Each row is where one point has got to under a steady rotation. How many steps took it there?
The counts run from 0 to 917.
[  6.0  33.9  34.4  -6.8 -15.7   2.9  25.5  -5.5 -41.4  19.3 -29.6 -47.0
 -17.3  -6.7 -16.1   4.1  21.9  11.8  -3.6  23.0  14.1 -26.8  10.4   1.0
 -21.6 -37.0   1.4 -11.6  10.7 -31.7 -26.2 -41.1 -24.6 -19.5 -21.9  17.6
  17.7  -4.7  20.5  21.5 -11.3  -1.2]  688
[ 19.1   5.4  19.5  -9.8 -19.3  -3.4  28.7   7.2 -23.0  22.8  -4.4 -36.8
  15.8 -11.2  -3.4   8.5  17.3   0.6 -11.1  19.3  16.9 -49.3  19.3 -14.1
 -20.2 -13.2  -8.7 -21.0  11.4 -32.9  15.2 -34.4  10.1 -14.7 -20.3  45.9
  22.9  25.2  40.2  23.5  -3.7  -7.0]  633
[ -0.4   5.6  27.9  23.4  -9.4 -13.9  -0.4   6.4 -23.3  -6.5  36.4 -53.8
   7.8  -1.3  16.0   4.0  43.7 -19.9  12.1  39.7   5.7 -26.9  20.5  43.9
 -13.2   9.7  16.8  16.5 -26.0 -16.3  -1.5   4.2  16.6 -17.8 -16.7 -25.9
  18.0   3.0   4.4  17.3   2.4  32.6]  862
[ -5.2   1.5  18.8 -20.8 -36.9  23.2  34.6 -14.3 -43.4  25.0  -7.3 -43.4
 -20.9  -8.8  -8.2  31.1  23.2   3.8  15.3  11.4  -3.4 -21.9   5.5  28.5
  -9.3 -34.1 -12.9   0.5   9.6 -33.4 -29.1  -5.8 -12.4 -30.1 -22.2   8.7
  18.5  20.3  21.5   8.5   2.6  -3.0]  131
[ 23.6  56.1  18.5   1.3 -15.0 -13.2  -6.5   9.6 -43.7   6.5  -2.9 -48.5
   1.0 -19.9  15.1  -5.6  17.0  16.3   5.4  26.3 -18.3 -33.3  15.1  26.2
   2.4 -21.0   4.9   2.3   0.4 -37.9   7.3 -14.7  -6.7  13.4  -8.4  -4.7
  32.9 -19.8   2.0  42.8 -17.0  -5.8]  690
[  7.0  22.2  12.3   1.0  -5.8  -4.5   5.7  16.1  -3.9  29.4  -2.8 -43.6
  32.8 -12.2  16.6   8.8  16.0 -16.6   9.2  34.7  -2.1 -30.3   8.9  12.2
 -20.6   3.0   6.1   5.4  30.3 -33.6 -22.3 -33.7  -8.4 -22.6 -27.5  22.8
  32.7   3.3  35.9  54.4  -2.9 -10.9]  505
[  0.8   0.0  -4.4  -8.7 -27.9   6.3  24.4  16.6 -17.7  23.2  19.2 -43.0
  24.3  -6.0  20.8  31.3  10.6 -10.1   6.4   5.2 -10.7 -41.9  13.6  18.6
   4.1 -18.7 -10.7  -9.1  28.5 -34.4  -8.1 -13.8   5.5 -12.0 -19.0  25.2
  37.4  34.3  39.4  32.2  17.8 -13.0]  368
[-13.7  -0.2  23.5   4.1  -9.1   9.1  16.1  20.3  -9.7   6.3  29.1 -41.3
  21.0  15.7  15.7  22.7  35.6 -19.7  41.7  31.3 -21.7 -29.0   5.8  41.5
   7.2 -12.8  -3.3  21.6  27.2 -32.5 -23.8   7.9 -11.2 -12.3 -25.3   0.9
  24.8   9.0  19.5  33.5  16.3   5.5]  797
[  3.3   2.7  55.2 -11.0  -3.6  -3.0   9.2 -15.8 -21.6   8.9  -2.2 -17.6
  -3.9  -2.3   3.8  -3.5  48.5 -15.6  41.3  57.5  -3.5 -19.6  12.0   3.8
 -15.9   0.6  14.7  38.0 -11.0 -18.5  -3.5   3.5 -10.9 -15.2 -36.5 -10.7
   6.5  -9.4  13.4  31.8 -22.1  16.7]  388
[  2.6  15.6  31.3  -1.8 -12.1 -17.3  -5.4   7.2 -17.1   2.5  17.3 -41.3
  11.9  -4.1  37.2  11.6  22.1  -6.4  49.3  33.4 -31.9 -25.7  14.3  28.3
  16.4  -0.1   6.7  22.3  -0.6 -19.7  -0.7   6.7  -2.2  -4.3 -34.8 -23.3
  23.2 -12.4  17.0  53.5  -4.6   8.2]  652
[ 15.9  22.1  28.5   3.9  -6.9  -9.3  13.1   6.9 -14.5  -9.1   4.0 -27.4
  35.6  -0.4  -2.6  -2.8  29.6 -16.5 -18.3  40.1  23.9 -27.4  10.7   3.0
 -14.2 -32.2   6.8  -1.2  26.5 -35.0  -5.4 -50.5  -4.4  -2.6 -23.8  10.1
  40.8  10.2  40.4  21.4  27.3  -5.5]  335
[-15.2  -9.4  28.6 -29.4  -8.7 -17.0  25.7  -7.2 -16.7  18.3  -1.1 -36.7
 -18.0   6.7  34.1  12.1  24.5 -15.4  22.2  30.8 -22.2 -31.6  23.2  -5.6
   1.5  14.4  29.3  10.3  -7.6   1.2  13.8  -4.6  -5.2  -2.1 -48.6 -10.3
  10.5  11.1  27.8  59.3 -11.6   5.7]  371
[  4.5  -4.4  13.1 -14.6 -28.7   9.3  21.8 -24.9 -37.7   1.9  27.3 -19.4
  11.8 -10.4   1.1  16.0  47.9 -17.7 -10.2  41.2   9.6  -8.8  12.7  26.5
 -13.9 -24.0  18.9  30.3  -1.7 -32.9  -3.0 -10.9  -1.2 -21.9 -13.2 -20.6
  41.9  39.8  16.4   5.1  13.6   5.1]  196
[ -0.2 -13.9  21.8 -25.4 -39.0  16.9  37.0 -25.0 -38.2   9.5   1.6 -16.2
  -0.3  -3.9   0.6  34.6  24.5  -1.9  18.1  16.9  -3.0 -21.6  11.7   5.7
   4.1 -42.6 -11.4   8.3  13.7 -32.1 -11.5 -11.7  -3.3 -23.6 -35.1   4.6
  32.6  34.1  39.8  10.5  19.3  -9.1]  236
[ -1.5   8.6  54.9  16.9  -5.5 -31.7  18.2   9.7 -15.5  -2.4   0.6 -42.3
  -2.8   7.2  19.2  -5.6  17.5  -2.5   1.5  29.2  11.3 -40.6  25.4  -7.6
  -5.7   1.7   6.6 -27.9 -26.0   0.4  15.9 -30.2  10.3  -4.9 -46.8   2.5
   1.4  -1.9  37.7  29.9   6.4  28.0]  72
[ 12.3  12.2  -3.1 -12.0 -22.8   0.8  12.9   3.5 -40.3  -4.6  36.0 -31.4
  15.7  -9.5   7.5   4.7  54.1 -12.2 -14.4  37.9  -4.5 -25.3  17.0  34.7
  -6.7 -18.4  21.8  23.2   2.6 -41.2  24.2   2.1   3.1   7.1   8.7 -12.5
  43.5  27.2  -2.3  15.2   3.9  -0.4]  851
[-21.6   5.9  23.3  24.2 -19.3   5.8  21.5   8.8 -30.3   3.9  24.0 -68.5
  -8.7   5.8   2.7  18.4  32.2 -16.7   7.5  20.6   7.1 -24.7  17.1  51.0
 -14.4  -7.9   0.7  -0.9 -11.1 -22.6 -31.2   2.0   2.0 -31.7 -16.4 -16.8
  17.7   9.5   6.0   5.7   9.8  30.3]  169
[ 15.0  36.2  21.3 -19.5   3.0 -20.2  15.1  16.1 -33.2  -8.4  11.0 -28.8
   3.4   5.5   6.5 -16.3  44.2  -0.7 -14.3  43.9  -6.1 -31.4  15.8   2.2
  -5.4 -14.4  32.3   9.6   4.6 -27.8  32.9 -28.7  -9.1  32.5  -5.4   1.4
  29.8  -5.6   1.3  39.5 -11.1  -1.6]  569
[ -4.9   8.9  12.7   6.0  -1.9 -23.1  15.9  30.3 -17.7   6.3  27.4 -60.6
   0.3   8.6  20.9  -2.4  38.6 -19.8 -16.7  34.7   2.0 -48.9  24.3  17.3
 -20.0  23.5  34.0  -5.6 -21.1 -11.9  32.7  -9.3  15.8   3.2 -11.8  -2.5
  13.0  15.7   2.5  37.3 -14.3  16.7]  724
[ 34.0  18.6  44.3  -2.0 -35.9   1.0   7.6  -8.1 -49.1   3.6  -2.0 -20.2
   6.2 -24.8  -5.5   8.7  32.0  20.8  28.8  28.2  -2.7 -35.0  14.8   9.4
   4.7 -38.1 -29.7   0.7  -9.4 -43.6  15.8  -1.9  10.9 -11.1 -23.3  16.1
  23.8   6.2  24.2   7.6 -10.7   1.1]  116
[  0.7  30.2  15.2  25.0 -25.5  -7.4  12.8  26.0 -31.0  -2.9  24.3 -66.0
   6.9  -2.8  12.7  19.3  11.8   3.6  -8.3   7.1  -3.1 -36.3  14.1  41.7
  11.5 -34.9  -7.6 -24.7   9.9 -34.0 -13.7 -22.2   2.0  -4.5 -11.1  -4.1
  29.9   4.2  20.9  17.2  26.2  11.9]  38
[ 13.0  15.1  34.8  -6.3 -41.7 -11.2   9.9 -28.1 -46.9 -11.5  -2.9 -25.0
  -5.7 -17.9  10.9  20.9  11.0  14.7  -1.7  24.5   0.2 -11.7  19.0   8.9
  12.3 -42.7  -2.7  -3.9  -7.1 -22.8  -7.5 -28.9  -2.9 -15.8 -38.1 -27.5
  33.0  12.1  41.1  14.0  20.1   4.5]  744
[ 15.0   5.9   9.1  -1.7 -17.2  -8.1  30.5  14.0 -18.9  19.8  -0.4 -40.0
  19.2 -10.3   3.0   6.7  16.3  -6.3 -22.0  17.5  20.5 -46.4  16.8  -3.8
 -22.1  -8.9  -3.0 -23.8   9.6 -27.0  15.2 -41.2  15.6 -18.0 -18.1  40.7
  27.9  30.7  35.6  25.1   5.0  -4.9]  214
[  3.5   4.9  22.7 -36.7 -17.6  -4.0  18.9 -24.6 -29.0  31.4 -17.7 -33.1
 -17.3 -13.4  14.8   8.2  28.3 -11.4  14.2  42.0 -10.9 -18.9  17.7 -12.1
 -20.7   3.9  29.8  22.1  -2.2 -14.8  -0.8 -18.8 -10.2 -19.9 -35.1  -0.6
  18.3  13.2  22.5  55.5 -30.8  -9.9]  647
[ 20.5  41.0  42.4  31.4  -2.7 -21.6   6.1  25.6 -29.5 -20.9  15.3 -48.8
  12.7  -0.1   2.3 -13.2  26.0   6.9  -3.6  27.1   9.6 -41.8  13.4  19.6
  -2.6 -29.9  -5.9 -18.8  -6.3 -32.6   9.9 -25.1   5.5  12.6 -11.8   7.5
  23.6 -15.4  13.6  19.9   9.1  17.8]  441
[ 16.3  25.9  30.0 -27.0 -11.5  -4.6  35.1  14.3 -41.7  -4.6  -3.3 -25.7
  -6.3  13.5  -7.2  -6.3  33.1  13.7 -13.9  24.4  -2.3 -36.1   9.7  -8.9
  -1.6 -39.4  11.2 -11.6  15.9 -34.5  32.1 -28.3 -14.4  30.3 -12.8  20.3
  23.3   1.2  15.4  26.4  -0.1  -8.1]  149
[-15.0  12.6  -0.9 -18.4  -0.6  -0.7  27.5  31.5 -15.8  27.0  15.1 -61.2
  -4.2  12.4  24.0  10.7  31.4 -19.1   8.5  21.3 -24.6 -38.0  12.0  19.2
  -8.9  10.4  25.9   8.4  21.0 -23.0   1.3  -3.3 -13.2   5.2 -13.6  14.3
  20.6   7.8   5.1  55.6 -13.8  -7.4]  135
[-14.6 -15.1  32.4 -15.8 -24.5 -15.7  38.4  -1.9 -25.0  12.9  -7.6 -42.7
 -25.1   6.6  24.6  27.5   4.0   2.4  13.5   9.1  -6.6 -37.4  27.6 -13.1
   9.0  -9.6   4.5 -23.5 -11.5  -0.2  11.1 -20.1   6.4  -8.9 -56.4   1.5
   8.7  20.1  44.3  34.4   9.7  12.2]  226
[ -2.7   2.6  27.1  -1.1 -27.2   4.2  15.0 -20.2 -42.4  -1.1  25.2 -34.8
 -10.4  -5.8  -3.6  10.6  53.3 -17.3  -0.3  44.4  10.6 -13.2  17.7  30.9
 -19.4  -9.8  18.5  30.0 -29.3 -23.5  -8.3   8.0   4.4 -24.8 -13.3 -32.1
  19.3  17.3  -0.4   3.5  -3.3  23.3]  719
[ 35.6  31.1  42.2   2.2 -15.9 -25.1  -3.7  -1.3 -28.4 -15.9   9.0 -14.6
  33.5 -14.0  10.1  -5.8  28.0   5.8   0.0  44.4   8.5 -32.4  18.3  -5.6
   1.4 -28.7   1.7  -0.6  -4.0 -29.8  33.9 -34.1   8.8   6.6 -21.9   0.7
  39.8  -1.2  32.8  23.1   7.0   2.9]  480
[  5.4  30.8  50.3  24.6  -6.5 -22.6   0.5  19.0 -34.1 -15.7  20.3 -54.7
  -4.5   8.3   7.8  -7.8  30.7   8.6  19.5  30.4  -4.8 -42.5  20.3  31.9
  10.8 -11.5   2.0  -5.3 -25.5 -20.9   8.6  -2.2   5.9   8.8 -21.7 -14.1
   7.6 -23.4   2.4  23.9  -2.6  32.1]  23
